500 stands for zero in the data rows.
Here are some rows, each followed by its group. Groups can overlap.
[495 533 438 311 602 486 511 546 495 494 458 521 403 453 488 500 507 393 333
 490 539 499 539 440 446 356 498 497 444 494 569 578 427 304 467 342 484 440
 358 450 475 461 494 447 481 533 552 504 509 499 479 495 476 308 520 466 292
 510] reed
[617 604 422 299 582 301 603 586 495 399 465 463 385 481 627 418 668 383 489
 479 591 476 481 477 473 424 346 430 525 407 444 424 392 294 577 396 455 600
 439 490 478 457 478 520 479 594 522 497 494 473 363 473 477 300 239 463 291
 434] lamp
[607 475 545 739 536 421 002 543 505 646 459 483 415 494 603 448 648 398 401
 472 485 490 472 368 362 517 673 446 499 443 506 499 413 733 523 570 453 472
 491 372 465 456 489 500 505 482 503 497 418 473 465 487 496 742 372 457 745
 537] jar
[546 470 482 505 502 430 476 593 999 503 467 507 379 519 551 499 574 371 410
 481 473 463 485 659 625 374 535 486 385 360 347 361 386 511 471 381 523 461
 368 667 514 451 493 386 543 472 587 510 688 474 339 471 537 492 512 466 499
 521] tile
[387 611 454 470 547 506 527 616 391 462 512 520 466 492 382 526 368 468 488
 496 611 484 489 516 511 498 513 515 317 505 513 526 479 467 486 393 503 489
 490 520 482 454 495 323 492 616 450 480 452 499 516 498 491 464 497 467 459
 500] silk
[658 572 437 321 554 421 243 682 416 957 539 444 492 454 676 478 648 495 437
 482 567 481 472 314 354 411 781 474 463 425 474 481 485 324 491 428 461 475
 390 314 456 457 493 460 434 571 598 511 498 460 429 483 420 316 507 465 320
 478] jar
[376 611 471 500 484 655 546 599 491 485 452 501 520 497 373 490 347 531 508
 479 591 476 492 771 780 522 554 491 354 479 491 490 503 501 477 395 449 292
 522 781 592 458 486 348 497 595 453 488 592 495 471 482 493 495 577 456 499
 515] tent
[432 380 516 568 464 506 554 354 426 388 456 447 516 494 451 528 368 500 853
 485 390 476 304 470 454 487 319 524 613 478 518 521 485 573 346 680 607 383
 481 470 454 530 504 619 537 388 489 487 497 464 487 478 520 571 138 564 572
 442] silk
[588 501 758 592 307 421 571 603 274 726 783 477 520 543 589 593 648 520 531
 476 494 489 689 539 544 768 698 614 545 533 529 517 532 590 443 443 597 513
 782 539 475 462 652 542 498 490 482 482 477 461 526 507 501 602 513 468 598
 541] jar
[414 616 463 470 382 421 536 595 551 946 457 464 495 532 419 502 648 510 498
 480 616 482 502 517 511 508 773 503 320 464 512 528 494 464 452 381 525 570
 526 532 481 462 485 320 548 624 462 483 548 440 451 484 546 470 528 464 478
 486] jar
[660 507 636 574 389 486 609 331 999 464 464 506 720 525 651 623 507 697 578
 481 480 478 310 754 842 654 587 668 515 555 488 498 690 574 768 677 573 839
 648 730 999 999 827 514 519 490 524 504 501 500 551 534 516 564 555 999 553
 506] reed
[664 385 749 742 537 655 491 551 423 481 458 505 512 676 657 597 347 529 641
 486 394 516 471 660 679 514 529 592 466 519 542 530 517 729 395 572 776 551
 542 648 574 463 552 468 652 383 498 490 505 487 534 490 672 733 517 464 720
 506] tent
[385 322 507 563 589 301 497 338 511 410 455 503 506 480 382 509 668 519 511
 473 299 478 296 460 452 491 386 493 637 496 479 467 499 565 459 673 467 441
 505 471 459 455 486 638 485 307 549 507 502 546 492 492 479 563 502 453 564
 462] lamp
[375 668 457 472 586 655 498 600 493 498 466 515 492 512 374 478 347 482 483
 481 659 482 492 506 495 426 471 471 337 432 480 502 497 479 471 392 444 429
 426 500 473 474 479 340 513 659 513 503 509 513 453 469 500 473 444 459 481
 529] tent
[385 363 509 557 572 684 581 429 509 405 471 475 488 512 383 459 453 495 539
 486 358 467 672 447 456 511 374 468 668 460 462 459 465 559 696 569 472 482
 543 453 461 452 476 658 512 372 496 498 475 513 453 479 511 558 492 460 557
 448] glue
[394 622 460 468 542 486 515 586 498 498 454 498 503 514 386 514 507 499 533
 485 614 493 498 443 436 472 495 512 320 488 543 532 496 471 473 405 448 385
 478 448 458 478 496 318 535 617 495 490 416 488 507 489 515 463 504 468 459
 506] reed
[376 358 497 547 599 684 476 418 507 413 462 521 529 500 384 499 453 537 534
 482 367 477 664 436 447 510 388 499 662 491 484 485 530 538 431 564 461 518
 526 439 457 459 489 662 476 352 471 484 462 543 477 493 486 554 501 456 549
 478] glue
[383 374 514 577 226 684 564 354 626 408 471 492 463 480 396 502 453 469 511
 481 379 469 315 530 517 524 386 510 659 477 464 449 471 581 123 662 490 138
 516 523 488 627 492 659 465 374 475 487 494 541 506 484 459 568 602 462 564
 476] glue
[564 442 640 579 420 486 641 674 499 490 457 502 506 512 552 553 507 491 848
 493 443 479 474 836 921 523 590 531 479 654 523 508 503 582 427 433 732 491
 551 814 999 459 482 470 513 446 505 512 491 495 627 734 519 571 509 503 568
 517] reed
[383 387 496 531 465 430 534 401 588 493 476 536 469 523 394 488 574 484 494
 490 373 479 680 485 478 559 458 495 665 428 498 498 488 542 539 567 422 442
 576 493 465 468 484 663 509 371 529 503 512 497 451 469 496 528 483 461 532
 526] tile
[686 564 412 286 245 655 531 663 609 470 468 504 488 539 695 531 347 492 375
 729 559 476 477 407 425 459 484 520 531 475 468 466 506 279 426 446 439 525
 441 416 460 833 496 529 526 561 489 493 000 496 471 484 533 283 521 999 272
 512] tent
[384 547 453 514 532 506 406 593 497 471 459 526 485 481 377 583 368 473 534
 486 542 561 474 643 664 511 431 600 436 514 593 589 504 515 413 403 575 445
 517 633 590 457 545 426 483 548 523 501 368 529 533 494 473 511 488 655 510
 512] silk
[674 649 443 325 596 506 507 663 498 480 466 547 579 464 693 429 368 595 491
 485 636 483 445 353 376 432 425 450 448 454 458 479 571 328 451 433 467 528
 417 349 458 450 486 450 468 637 483 490 499 543 445 488 473 313 489 459 303
 517] silk
[637 525 559 670 275 506 842 352 498 377 590 448 493 556 623 521 368 503 556
 592 507 567 312 521 513 537 279 507 612 578 728 729 478 673 490 671 511 544
 533 502 484 565 498 626 564 506 516 499 497 469 562 518 572 664 500 588 654
 442] silk
[525 457 557 751 563 421 160 541 550 754 462 478 469 428 525 464 648 451 392
 469 446 481 469 376 375 459 710 454 510 538 458 450 475 751 420 571 461 413
 475 376 457 463 485 508 447 454 449 487 543 468 544 507 438 748 519 452 743
 535] jar
[515 508 567 595 555 421 609 549 415 796 904 468 530 495 519 658 648 547 533
 541 506 477 524 516 511 720 716 689 569 472 501 495 492 589 352 355 493 472
 731 519 472 471 606 574 509 514 517 498 515 470 473 472 502 588 506 454 581
 539] jar
[380 364 507 568 573 301 515 413 498 397 452 472 537 478 385 466 668 541 523
 489 369 483 668 484 486 520 335 458 665 504 505 517 533 575 543 564 454 723
 517 470 465 451 477 665 490 367 523 501 548 462 507 486 491 562 597 475 567
 434] lamp
[662 625 448 341 606 430 515 530 500 480 452 492 448 552 668 541 574 440 296
 485 619 483 539 420 429 374 485 520 554 434 478 483 446 346 612 340 463 544
 371 419 471 447 505 552 559 621 478 493 499 503 419 487 562 366 343 453 368
 504] tile
[511 507 545 573 414 421 624 353 349 759 644 470 514 506 505 588 648 510 535
 480 530 470 302 501 498 775 702 606 554 516 490 502 471 570 488 675 502 426
 790 515 473 458 542 555 530 525 504 492 507 466 514 495 534 575 495 467 576
 543] jar
[414 629 455 451 564 430 541 614 455 474 472 509 492 515 415 486 574 496 454
 490 614 474 506 479 471 501 524 484 330 484 479 460 482 452 554 401 523 623
 497 490 467 449 484 330 500 615 514 503 494 486 480 487 510 449 509 459 452
 512] tile
[671 626 409 287 611 486 528 596 494 472 474 520 496 530 674 416 507 490 421
 477 619 466 491 434 436 482 461 445 542 459 416 423 482 282 427 391 425 532
 474 437 466 455 476 536 536 617 478 491 514 504 450 485 515 298 527 456 299
 491] reed
[377 755 437 471 585 430 532 533 517 479 469 524 512 494 381 488 574 531 535
 488 782 491 543 502 496 512 501 489 378 500 542 534 548 474 479 338 460 516
 534 506 464 469 488 381 508 768 484 482 497 494 509 490 515 484 483 470 489
 494] tile
[633 595 423 282 592 506 527 613 543 457 451 509 472 472 646 494 368 473 406
 482 604 484 495 430 435 441 485 493 465 481 456 450 469 269 396 389 467 460
 427 432 468 457 494 469 439 590 470 491 650 494 488 494 452 278 537 465 274
 484] silk
[658 387 497 550 584 486 472 679 298 477 639 504 465 672 644 458 507 472 400
 473 392 485 474 651 618 438 510 464 388 518 466 469 486 549 517 433 551 464
 421 639 510 453 489 384 679 390 513 498 487 504 532 499 680 555 496 466 555
 508] reed
[482 564 253 341 308 506 100 341 497 385 769 438 631 524 484 544 368 636 552
 756 561 464 317 858 857 551 295 527 440 518 503 503 653 338 640 664 342 493
 515 853 722 757 495 443 538 565 490 479 506 449 516 492 528 339 517 775 341
 443] silk
[408 380 507 563 374 486 525 413 480 491 475 505 471 510 401 488 507 471 488
 492 374 471 659 450 438 463 544 488 661 484 471 460 466 568 414 563 470 519
 471 439 458 463 480 659 508 376 498 487 342 497 499 481 519 560 523 525 560
 499] reed
[380 338 505 559 270 506 531 353 490 457 465 524 472 466 380 482 368 468 503
 492 350 474 312 490 478 512 490 481 656 490 451 476 479 560 369 669 452 541
 518 489 471 459 490 654 459 344 468 484 318 494 491 490 466 560 518 463 561
 486] silk
[419 617 456 476 570 506 527 604 499 472 471 511 468 558 418 534 368 463 486
 475 608 468 502 429 440 408 505 529 328 502 438 452 479 484 536 391 502 375
 443 425 463 449 499 326 524 612 459 478 545 494 503 498 530 472 498 465 486
 509] silk
[623 452 488 527 253 421 505 424 297 741 836 471 514 531 628 756 648 529 546
 491 464 464 669 522 522 705 702 837 528 527 515 501 498 527 372 566 681 444
 709 524 459 466 932 529 526 468 493 482 496 457 517 488 525 532 497 459 546
 522] jar
[668 549 422 302 462 684 631 536 374 406 521 473 482 549 676 533 453 475 337
 484 546 476 525 438 438 459 388 522 432 425 444 442 492 300 513 326 467 438
 456 435 464 457 500 435 551 549 411 475 494 525 434 480 539 307 509 466 304
 481] glue
[677 558 419 320 589 486 551 356 491 494 470 498 557 452 681 375 507 559 393
 486 567 495 301 382 403 448 474 407 558 431 577 568 558 325 512 673 445 396
 474 394 459 466 465 552 434 566 443 482 500 486 411 479 444 309 412 471 315
 529] reed
[499 594 453 459 497 655 497 602 383 485 533 519 532 506 491 489 347 530 506
 481 624 448 482 468 465 508 480 482 322 475 411 407 543 465 552 381 464 414
 501 470 457 454 488 318 514 611 479 485 482 500 467 479 512 450 489 452 453
 497] tent
[433 590 454 469 581 486 508 588 504 478 454 531 521 453 437 527 507 512 498
 485 592 466 486 472 457 432 490 519 323 487 473 475 517 474 478 394 444 465
 437 486 464 455 494 321 464 586 563 512 478 509 498 486 457 470 520 473 467
 512] reed
[683 528 450 351 588 486 579 346 492 498 442 523 487 432 691 422 507 494 394
 480 520 475 305 308 357 322 438 460 459 437 405 384 497 353 188 665 480 387
 334 307 459 469 488 461 421 529 450 484 512 521 427 484 424 339 529 461 334
 523] reed
[522 429 554 733 347 506 935 548 644 381 455 454 416 499 530 545 368 435 393
 482 449 481 469 390 389 484 325 535 531 436 467 470 444 723 480 585 463 516
 467 399 461 463 505 533 476 442 466 484 499 459 439 483 470 739 482 466 731
 433] silk
[378 292 492 525 590 655 425 659 488 499 459 515 526 524 382 490 347 534 335
 464 300 469 494 368 385 428 551 503 535 409 388 368 520 521 642 437 450 463
 423 352 466 452 498 528 529 297 539 504 488 515 377 475 524 517 512 452 530
 491] tent
[386 616 469 494 591 655 504 586 497 508 449 493 448 475 382 476 347 440 446
 478 631 487 489 490 490 472 514 476 312 503 508 531 449 496 461 408 458 520
 468 493 478 450 480 323 489 621 547 502 503 487 492 489 478 503 502 447 501
 504] tent
[388 328 502 557 570 421 452 356 494 951 475 442 529 496 396 479 648 536 451
 496 346 481 315 429 433 453 780 475 652 490 510 522 538 562 456 673 459 512
 443 440 460 477 484 651 500 340 522 494 452 452 485 486 501 551 505 449 547
 474] jar
[639 486 513 553 532 486 508 546 328 492 462 517 531 507 627 536 507 525 490
 474 494 486 469 498 475 646 495 525 513 515 505 505 532 552 496 568 505 588
 632 489 442 463 502 515 514 491 497 490 501 501 512 492 513 559 497 469 559
 507] reed
[658 437 821 650 551 430 517 341 000 471 623 505 528 645 652 711 574 517 572
 479 439 491 295 807 876 521 483 751 485 592 536 540 520 637 486 655 856 450
 533 794 999 999 846 486 626 436 687 867 743 493 585 607 643 648 322 469 637
 499] tile
[605 414 999 683 209 421 367 338 803 623 452 497 503 527 604 523 648 510 694
 465 421 999 293 550 547 527 672 522 457 514 788 816 502 674 463 676 999 559
 529 545 463 774 473 452 497 419 570 641 999 458 515 489 493 678 507 466 674
 552] jar
[691 570 438 297 594 506 571 587 507 478 468 525 457 366 698 464 368 453 433
 497 567 477 495 417 418 474 435 474 480 382 419 429 470 290 552 397 458 520
 462 406 468 457 488 477 380 569 443 491 489 516 335 474 378 309 515 477 307
 520] silk
[679 556 418 276 607 301 586 608 497 455 451 538 491 510 681 480 668 486 447
 484 536 475 680 375 410 394 416 482 490 440 436 430 485 273 500 465 457 481
 395 371 463 471 490 487 518 546 467 491 465 557 406 481 513 283 499 539 285
 512] lamp
[417 401 567 736 469 506 585 353 505 483 589 513 480 535 412 648 368 480 438
 483 410 483 312 428 424 452 433 646 555 500 478 484 492 744 192 673 577 102
 466 428 465 457 532 558 543 405 466 482 500 526 510 499 541 718 559 469 710
 517] silk
[377 354 496 542 603 301 568 411 596 387 455 450 467 510 376 475 668 466 545
 485 360 470 663 463 463 532 335 472 657 531 484 483 449 541 400 560 435 900
 505 459 461 597 476 660 505 364 508 497 592 456 531 505 514 544 518 453 547
 437] lamp
[379 748 425 458 608 486 660 534 499 491 465 516 504 511 381 522 507 511 566
 473 759 465 552 489 491 485 595 508 367 504 488 467 515 464 443 329 456 448
 523 491 453 453 491 375 502 742 485 495 500 509 533 481 499 452 517 460 457
 510] reed
[506 428 980 678 353 421 435 344 499 637 484 491 501 531 512 549 648 501 705
 475 438 999 312 661 681 547 668 544 456 540 800 766 504 669 410 666 999 394
 552 641 773 760 495 456 535 441 600 746 999 469 530 516 524 675 497 443 672
 555] jar
[377 367 510 551 568 684 493 417 442 394 463 462 504 486 378 523 453 498 516
 483 369 467 659 500 493 513 353 522 660 487 484 487 507 551 486 540 461 554
 519 496 477 457 491 658 461 365 511 494 505 478 503 490 467 549 522 466 553
 438] glue
[404 631 474 507 581 430 524 578 499 504 452 529 504 484 406 499 574 512 504
 503 627 493 498 516 491 526 519 490 317 434 533 559 526 518 356 402 464 416
 512 506 473 451 488 322 485 630 495 487 495 505 432 468 483 510 498 546 509
 507] tile
[651 571 440 332 474 430 549 532 550 472 465 494 497 504 654 488 574 493 314
 481 562 480 542 434 443 401 443 480 586 407 445 432 480 336 657 320 454 528
 397 439 474 465 492 578 530 561 485 495 499 497 355 475 522 333 493 466 328
 489] tile
[650 462 566 751 490 486 363 551 488 481 464 523 452 482 651 418 507 456 409
 497 455 463 474 402 403 346 608 427 497 513 405 394 468 744 493 580 514 647
 361 405 463 455 475 498 475 458 464 489 498 516 545 499 488 742 517 453 740
 507] reed
[394 380 511 569 622 684 487 411 503 432 466 526 514 511 388 460 453 519 498
 479 391 481 678 452 441 490 404 448 669 477 499 503 524 575 501 562 443 461
 470 463 453 460 473 659 498 381 491 493 490 572 485 488 489 566 502 449 575
 493] glue
[618 516 312 284 602 301 437 593 494 416 734 499 615 598 615 501 668 613 480
 473 517 471 494 600 584 539 386 507 394 482 493 492 613 282 585 392 418 308
 544 592 513 604 486 390 587 520 482 477 999 573 470 482 594 282 502 454 289
 469] lamp
[406 344 478 524 434 684 559 431 418 402 497 470 481 466 395 502 453 493 506
 477 354 487 684 539 532 500 366 501 649 503 537 531 481 519 697 542 512 670
 512 544 492 460 487 657 486 346 484 500 504 501 515 498 485 516 465 467 524
 450] glue
[394 355 491 536 593 486 520 430 489 504 453 521 529 519 400 542 507 534 525
 481 353 447 671 462 454 486 483 503 662 482 424 453 519 535 503 558 445 458
 526 449 454 467 496 662 525 353 484 488 476 479 491 478 513 538 524 462 533
 519] reed
[673 584 451 383 470 655 537 598 537 511 460 495 508 439 681 351 347 505 408
 481 575 490 499 318 349 373 476 383 552 486 496 494 521 388 544 403 461 486
 384 286 448 466 463 552 439 578 421 488 508 480 505 493 442 379 494 464 374
 493] tent
[418 593 447 447 559 655 564 602 536 483 466 514 533 497 409 517 347 532 469
 485 599 473 495 465 465 473 580 515 319 463 489 492 550 442 551 414 433 445
 478 469 467 461 495 319 498 605 526 497 551 511 487 478 495 455 394 469 445
 500] tent
[390 308 514 576 557 684 547 348 455 400 464 485 499 469 386 513 453 497 485
 487 309 476 298 492 467 462 391 500 646 469 478 485 491 568 487 654 470 536
 465 509 466 469 488 641 472 309 473 487 538 550 488 481 464 564 493 471 563
 468] glue
[372 738 418 452 600 655 565 550 491 477 458 511 468 510 378 518 347 458 571
 498 748 469 545 502 497 550 535 498 369 503 494 490 456 467 536 334 477 437
 535 495 460 464 480 371 512 744 485 489 500 503 515 489 511 454 488 470 446
 503] tent
[691 631 407 270 535 506 448 219 495 407 461 445 552 484 694 434 368 551 397
 487 625 476 669 463 461 492 271 444 542 484 474 478 548 266 152 570 425 267
 492 465 476 460 479 541 505 627 500 491 448 455 496 491 495 274 506 463 270
 436] silk
[387 297 525 581 599 301 523 329 488 385 455 453 496 499 388 539 668 493 506
 493 310 458 307 524 497 459 358 530 635 490 439 445 495 575 725 667 452 791
 498 509 478 451 498 635 500 301 489 498 501 487 497 491 488 592 529 462 596
 436] lamp
[405 639 472 487 590 655 541 594 475 492 455 512 467 501 401 531 347 473 465
 482 633 461 490 487 489 479 587 506 327 431 445 440 465 490 510 382 449 501
 508 476 467 466 495 320 517 640 521 498 498 497 452 464 512 493 503 459 488
 507] tent
[589 571 406 273 600 506 441 551 513 406 466 440 470 452 602 469 368 480 474
 487 568 470 532 433 452 341 343 463 454 439 400 381 450 281 648 339 453 503
 341 418 467 583 482 449 443 564 408 473 582 470 438 476 450 275 486 451 276
 470] silk
[690 573 449 359 575 301 528 692 556 447 643 547 431 495 698 451 668 426 446
 560 575 479 485 257 329 325 416 458 505 551 428 413 424 359 645 454 485 634
 325 262 454 465 489 504 477 577 395 478 508 554 592 505 474 343 496 454 348
 502] lamp
Which 5 groups are nearest to each row below, nearest first, going by the distance to the centre of the group?
[384 579 445 475 439 506 589 599 487 446 445 534 501 508 385 518 368 491 538
 481 572 481 493 896 918 530 594 504 392 504 486 481 514 475 543 400 445 547
 531 906 674 495 480 391 506 575 482 489 500 498 493 494 491 484 501 462 493
 507] -> tile tent reed silk glue
[685 609 422 302 440 430 498 336 490 466 466 530 454 502 700 476 574 457 430
 501 627 486 307 401 420 462 493 472 582 513 504 511 447 290 537 670 435 457
 473 403 464 463 489 581 513 621 516 495 343 517 507 493 505 308 507 458 306
 526] -> silk reed lamp tile tent
Which 5 groups are nearest to each row below, nearest first, going by the average distance to the group's rows?
[633 500 645 591 219 655 581 674 199 468 824 512 515 506 624 516 347 521 556
 486 487 471 481 518 517 651 570 509 525 524 507 526 504 585 518 433 549 486
 639 517 465 457 478 535 517 497 503 476 664 497 529 496 523 586 489 456 579
 523] -> glue tent reed silk jar
Which 5 groups are nearest to each row below, nearest first, going by the distance to the group's nearest row?
[410 351 469 490 221 506 525 428 623 478 453 517 476 515 414 513 368 486 491
 486 353 478 678 461 477 442 437 506 656 483 508 509 496 492 498 553 475 658
 437 462 469 463 485 656 514 364 539 509 392 515 505 485 523 487 513 525 483
 515] -> reed tile glue silk lamp
[388 379 509 566 340 301 516 324 443 392 558 457 487 486 386 605 668 493 473
 494 363 471 317 474 468 486 329 600 663 462 459 485 525 573 515 679 514 525
 480 475 464 459 524 655 498 380 522 499 501 468 473 476 494 560 518 469 563
 436] -> lamp silk glue tile reed
Group tile spreads out most along one direction. Which 3 other groups' directions of most spread are closest to that one, closest first?
reed jar tent
Which 4 groups are nearest to each row below, nearest first, going by the distance to the centre of the group?
[398 402 499 547 470 684 514 341 499 439 462 543 492 477 397 552 453 495 423
 483 398 468 326 519 527 454 416 534 668 517 458 478 495 550 475 673 440 401
 441 513 484 452 505 669 472 401 473 485 390 550 549 492 484 547 383 478 550
 506] -> glue silk reed tent
[395 353 498 550 500 684 507 420 497 394 475 461 509 509 399 523 453 506 525
 488 350 477 661 437 443 485 368 512 661 501 500 499 492 551 585 553 463 438
 491 424 453 464 494 655 484 357 518 500 499 497 498 487 501 547 514 465 544
 450] -> glue silk reed lamp
[373 351 500 562 552 506 579 420 498 395 458 456 476 471 372 516 368 478 530
 485 373 486 663 487 459 537 321 511 663 481 506 519 476 571 569 559 470 506
 537 502 458 465 484 658 453 360 476 485 553 456 485 484 459 556 514 475 557
 446] -> glue silk lamp reed
[627 533 413 257 258 301 509 513 496 406 773 425 428 473 624 403 668 407 423
 514 529 472 537 512 504 387 310 424 512 493 417 412 430 251 524 336 448 587
 381 504 488 601 476 510 466 531 489 494 597 457 510 490 474 258 501 453 252
 436] -> lamp tile silk reed
[382 350 496 544 586 301 518 404 492 389 472 462 512 513 379 505 668 499 501
 491 352 479 670 469 460 522 345 496 652 479 492 514 518 541 538 567 477 481
 535 469 459 472 486 661 504 347 548 513 499 496 496 478 513 541 521 466 539
 445] -> lamp glue reed tile
[381 633 445 466 208 684 438 595 763 408 465 508 512 455 379 504 453 494 491
 475 637 489 497 484 487 478 389 500 315 528 546 533 519 472 615 402 473 423
 473 492 475 464 490 324 465 639 465 486 509 534 550 506 475 453 073 455 451
 460] -> tent silk tile reed
[412 610 442 423 533 506 502 606 425 484 456 515 457 486 405 529 368 453 482
 470 614 475 493 449 450 451 483 511 319 469 485 491 461 425 498 405 482 457
 436 426 462 446 488 326 497 605 521 503 496 487 470 478 491 427 517 464 425
 510] -> tent silk tile reed
[664 539 552 722 589 421 153 555 488 715 458 478 513 489 667 479 648 496 382
 497 512 482 470 356 381 365 694 476 473 466 485 482 506 731 264 591 456 999
 352 359 456 459 492 466 475 524 540 500 500 477 492 487 487 723 540 442 726
 559] -> jar reed tile lamp
[390 327 492 543 481 421 478 353 500 760 469 468 505 481 370 477 648 514 503
 484 328 489 308 471 471 467 701 472 646 504 512 522 500 545 556 676 439 536
 453 493 468 513 477 645 483 331 473 488 496 469 490 498 480 543 525 463 543
 539] -> jar glue reed lamp
Which 4 groups are nearest to each row below, nearest first, going by the distance to the group's nearest row?
[569 557 384 266 427 301 438 349 500 388 461 456 506 513 576 517 668 508 421
 485 572 472 313 477 474 441 315 505 426 473 448 422 501 255 393 660 448 436
 411 473 471 461 490 422 524 564 520 500 656 461 493 482 506 263 506 467 254
 437] -> reed silk lamp tile
Group lamp spreads out most along one direction. Which 3 other groups' directions of most spread are closest to that one, closest first?
glue silk tent
Which 3 other groups have their centres nearest to the centre of group jar, nearest first?
reed tile silk
Which 3 other groups have their centres nearest to the centre of group tile, nearest first?
reed silk tent
Which 3 other groups have their centres nearest to the centre of group silk, nearest first?
reed tent tile
Which 3 other groups have their centres nearest to the centre of group glue, nearest first?
silk reed lamp
Group glue spreads out most along one direction. Which 3 other groups' directions of most spread are closest to that one, closest first?
lamp silk tent
Which 4 groups are nearest to each row below, nearest first, going by the average distance to the group's rows?
[373 346 495 545 590 301 514 428 498 444 467 542 503 513 367 492 668 509 517
 479 330 472 661 464 457 442 408 491 650 526 517 528 503 559 454 560 465 406
 483 465 454 461 490 653 502 333 479 491 500 567 523 499 513 540 501 454 549
 517] -> glue lamp reed tile
Which 3 other groups have their centres nearest to the centre of group reed, nearest first?
tile silk tent
